The rows of A fall into 3 groups, and each row is roughly a mix of its group's hidden directions.
A, 106 rows:
[[-10   0 -20 -31   9 -22  17 -33 -11  26  19 -16  41]
 [ 18  -9  -9   7  -9  20  15  11  -9  28 -55 -26  25]
 [ 12  10  30  39  12   1 -29 -24  22 -22  20  27 -17]
 [ 11  24 -15  -6 -17 -32 -17  20  36 -31 -22 -22 -17]
 [ 11 -16   6  -2 -28  14  -3  52  11  -5 -34 -34   3]
 [-11  -3  -4  17   8  14  13 -25 -19 -14  50  42  15]
 [-13   7 -14   9 -22  16 -13  47  15   8 -24 -45  -2]
 [ -3  -4 -22  11 -21  24  22  53  10  -5 -18 -33   9]
 [-23  13 -25  10 -24  11 -10  47  12 -25  -4 -35  -9]
 [ 39  20  24  10  17 -24  23 -21  31  29 -17  -5  -4]
 [ 17 -16  55   6 -24  24   2  30 -24  -6  -7 -16  -6]
 [ 32  -3  -6  -7 -38 -12  32  17   1 -31   2  -4  38]
 [ 34 -17  18 -19  10 -18  19 -26   9  34 -23 -12  33]
 [-39   2  -9  -6  12  -6 -58  -6  17   1  23   5 -21]
 [ 31  -6  24  37 -33  19 -16  16  15 -25  -2   3  28]
 [-31 -27  -6 -11  23   8  17  28  20 -22  40 -11 -18]
 [  1 -25  33  24   2  39  16  40  -2 -18  10  -1 -22]
 [  4  23   6  23 -13   7 -44   5  17  32 -36 -23  -4]
 [ 46   6  -4  16 -20  -8  38   6  17 -15 -23  -8  31]
 [ -9  13 -30 -26  30 -27  10 -44 -19  14 -21   4  -6]
 [ -4 -26  40   4  26  12  14  24  21 -19  25  -8 -35]
 [-12  -5 -10 -11 -18  -6 -23 -21 -33 -38   0 -28  38]
 [ -1  -1  -3  -9 -15   0 -11  42  35  32 -22 -40   0]
 [ 22 -13  -5   9   3   4  28 -31 -10   7 -10 -14  60]
 [ 43  16  27  28 -38   1   6  20  19 -13  -9  -8  19]
 [ -9  18  -1 -25  23 -27   1   5  18  22  -4  11 -57]
 [ 15  25  17  11  19 -35 -23 -33  33 -22   0  -3 -21]
 [ 19 -16  13   7  14   4  20 -43 -28 -12  13  42  19]
 [ -7  -2  27   3 -12   6 -51  10 -12 -26  -3  22 -39]
 [ -9   1 -29   7   5  23  25 -12 -20  48   8  32  22]
 [ 17 -12  36  38  -5  37   1  26  -5 -17 -16  12 -25]
 [ 14  18  12  18  29  -8  48   3  31   4  16   6 -32]
 [-17  -2 -11 -56 -21 -25  12  10 -32  -8  24  -4   6]
 [-21 -13  30  -1   4  21  14  28 -12  -6  50  12 -29]
 [  0 -36   3  -1  49  -1  15 -31  11 -22  15  28  -6]
 [ 15  32 -18  11 -19 -12  -2 -39 -20  13 -14  -4  44]
 [ -9 -59  12 -32   9  17  11  30   2   8   2 -15   9]
 [-13  11   7  -9  12  -4 -13  17  -1   1  -4  30 -68]
 [ 29  20  13  38 -18  14 -22   3  -1  -6 -42  23 -19]
 [ -2  -6  15  -4  -9  12 -11  45  -1 -10 -16  20 -56]
 [ 11   9 -18   9  -2  -6   3 -25  -6  -2 -36 -45  44]
 [ 32 -21  17  -7  20  -3  34 -36 -14  18  -7  30  20]
 [ -2 -59  28 -37   9   8 -18   2 -11   6  -8  -6  11]
 [-14  16 -39 -27  -6 -26  -7 -34 -13  17   7  -5  37]
 [-10  11 -11  19  -2  28  -5  25   3  48 -36 -26  -6]
 [-23 -19  -7  41  23  49   4   3 -10  -9  15  22  -7]
 [-21  -4  11  27  29  17 -11  13  36   0  34  10 -35]
 [  1  -3 -36 -38 -23 -23 -12   0 -10   4 -36 -20  29]
 [ -4  -5 -46 -14  13 -21 -25 -37   2 -10 -33   6  18]
 [-17   7 -28 -40   1 -35   2 -25  -2  14  20 -20  31]
 [ -8 -19  -2 -28  16  -8  30 -24 -38 -24  27  27   1]
 [-22 -21  22 -26   5   1 -19  35   8  -8  22   8 -46]
 [-11 -20  15   9  -9  18   5  18 -16 -52  17 -38  17]
 [ 11  28 -27   9  11  -9  12 -13   8  35 -50 -21  -1]
 [ 10  -3 -16  12  18  17  43  19  14  33 -37 -23  -1]
 [-47  25 -41   6 -10   9 -18  20  -1  -2  30   0 -13]
 [ 11   2  22 -33   2 -46 -34 -28  19  -3  -1 -19   5]
 [-13 -14  -1   8 -20  18   3  18  13  -1  56  -1  41]
 [ 19  31 -30 -10 -22 -20  34   8  -3  15 -32 -24  18]
 [ -9  41 -32  46  16   1  -7 -19  23  -7   2  14 -13]
 [  5   6 -14  -1  13 -17  18 -47   1   8  19 -13  52]
 [-15 -31 -10 -36  -7 -10 -37 -23 -26 -21   4  10  26]
 [  6 -11  34  11  17  17  22  35  31  26   4 -16 -30]
 [ 11 -38  24 -32  41 -21  -2 -28  15   8 -13   2  -8]
 [ 33 -13   2   0  12  -3  33 -35 -16   8 -34  -4  36]
 [  3  16  11  38   6  -1 -12   6  28 -54   9  -8 -26]
 [  7  46   0  46 -27   4 -22 -11  -9 -28   6   7   3]
 [-16 -18  46  -4   0  11 -14  22  -8 -27  35  -8 -30]
 [ 25 -32  50  -8 -19   9 -34  14   0   9 -21   8   0]
 [ 31  -7   8 -24  24 -32  30 -40   1  13 -20   2  15]
 [-18 -44  29  -2  21  24  -2  21  -4 -33  19  -6 -22]
 [ 12 -17 -13  19   4  27  54  -3 -20  -8  10  22  29]
 [ -8  16  15 -21   9 -19 -25 -17   1  40  19  36 -31]
 [  4 -20  33  16  37  13  21 -42 -13   4  22  -3  19]
 [  9  14 -25   0  28 -15  40 -43  -5  19 -11  -8  25]
 [-28  17 -12   2 -22  -5 -39  28  13 -34  14 -27 -14]
 [-30 -15 -25 -54 -11 -21 -11  22  -1  -7  14 -21   3]
 [ -3  -4  34 -30 -16  -2  -3 -13 -42  39  19  -1  18]
 [ 29  29  43   9 -10 -23 -21   1  31  16  -9 -13 -20]
 [-21 -27 -26  -7  49  -1 -12 -26  17  -5   1  29 -18]
 [ -9   2  24 -12  20 -22 -36 -53 -13  -4  21   9  -3]
 [ -5  19 -29  30  13  10  13 -44 -30 -15  -8  -3  29]
 [ -4  -2 -13  -7  18   6  51  22   5  16  17  34 -33]
 [ -5  24  26  19  15  10  30  -7 -27   2  30  23 -38]
 [ -2 -25  13   7  10  23  42  43  23  -5  28  -3 -11]
 [ -6 -13   2 -13  49  -7  14 -46 -24   9  -9  19 -17]
 [-38  22 -33  18 -10  14  -4  30   3 -27  30  -6 -18]
 [ 17 -17  49  29   5  30  -3  20  -2 -12 -11  12 -32]
 [ 15  10 -32   4   0 -17   0 -40  -3  -6 -34 -15  43]
 [-44 -11  -1 -13  34   9 -32 -13 -11  22  11   6 -33]
 [ -9   9 -16   1  17 -17 -53 -45   4   6 -25   6   0]
 [-21  31 -35   1  27 -20  18 -37   7  19  23  -7   9]
 [ 37  26   9  31   1   4  22 -16   9  41 -25  20   4]
 [ -9 -45  17 -23  47   3 -10 -29  -5  10  -7  10 -12]
 [-21 -12  18  23  -9  43   3  31 -19  -8  37  12 -12]
 [-15 -14  -9   7   1  28  19  54  16   6  11  18 -34]
 [ 16  11 -20   1  17  -9  26 -24  -5  19 -51 -30  16]
 [ 34 -35  23   1  -8  23  27  20 -17  -5 -34  21  -1]
 [-10  -9  13  17  20  -1  -2 -20   4 -58  27 -30  10]
 [ 36   7  53  11  -2 -14  -2   6  21 -17 -18 -24 -21]
 [ -9 -13 -45 -21 -18   1 -15  -7 -27   2 -36   0  35]
 [ 10 -10  10  25   3  29  23 -28 -36   9   0  -4  45]
 [ 30 -11  44  32  22  12  18   6  35   1   1   4 -18]
 [  7  13  17 -22  27 -34 -19 -39   1  21 -15  16 -31]
 [-25  -4 -24  -7 -27   3 -15  11 -13 -40  43  17  17]
 [ -3  26 -10  -3  24 -24 -10 -35 -19 -19 -28  11 -40]]
One row of each group comes first, with its name. Which group is each row after those in?
[ -4 -20  49 -25  17 -13 -29  -1   4  -8  11   1 -39] : <123>
[ 15  -9  10  -4 -19   4 -15  19  15  24 -38 -47  25] : <46>
[  3  14  20   2 -34  17  35  49 -16  10  17 -14  -7] : <14>

[ 20 -17  32 -22 -14 -27 -34 -23  11 -10   2 -18  34] : <46>
[ 29 -29  16 -13  -8   5  13  16   7  22 -44 -28  24] : <14>
[-18  12 -41  32   5  29  41   3 -13  -2  17   1  19] : <46>
[  1   0  12 -22  16 -27   1 -18  -5 -28  25  43 -37] : <46>
[-45  10 -31 -31  15  -4  -6  -6 -32  27   3  -6 -21] : <14>
[-23 -20  28  -5   6   4 -28   4 -11 -50  29 -14 -15] : <123>
[-13  -4 -11  12  -6  27  20  56  16   6  13  18 -32] : <123>
[-23   4 -36  -1   2  -2 -49 -36 -18  -3 -18   8  15] : <14>
[  7  16  52  -2 -15 -11 -14  -8 -22 -13  36  20 -23] : <14>
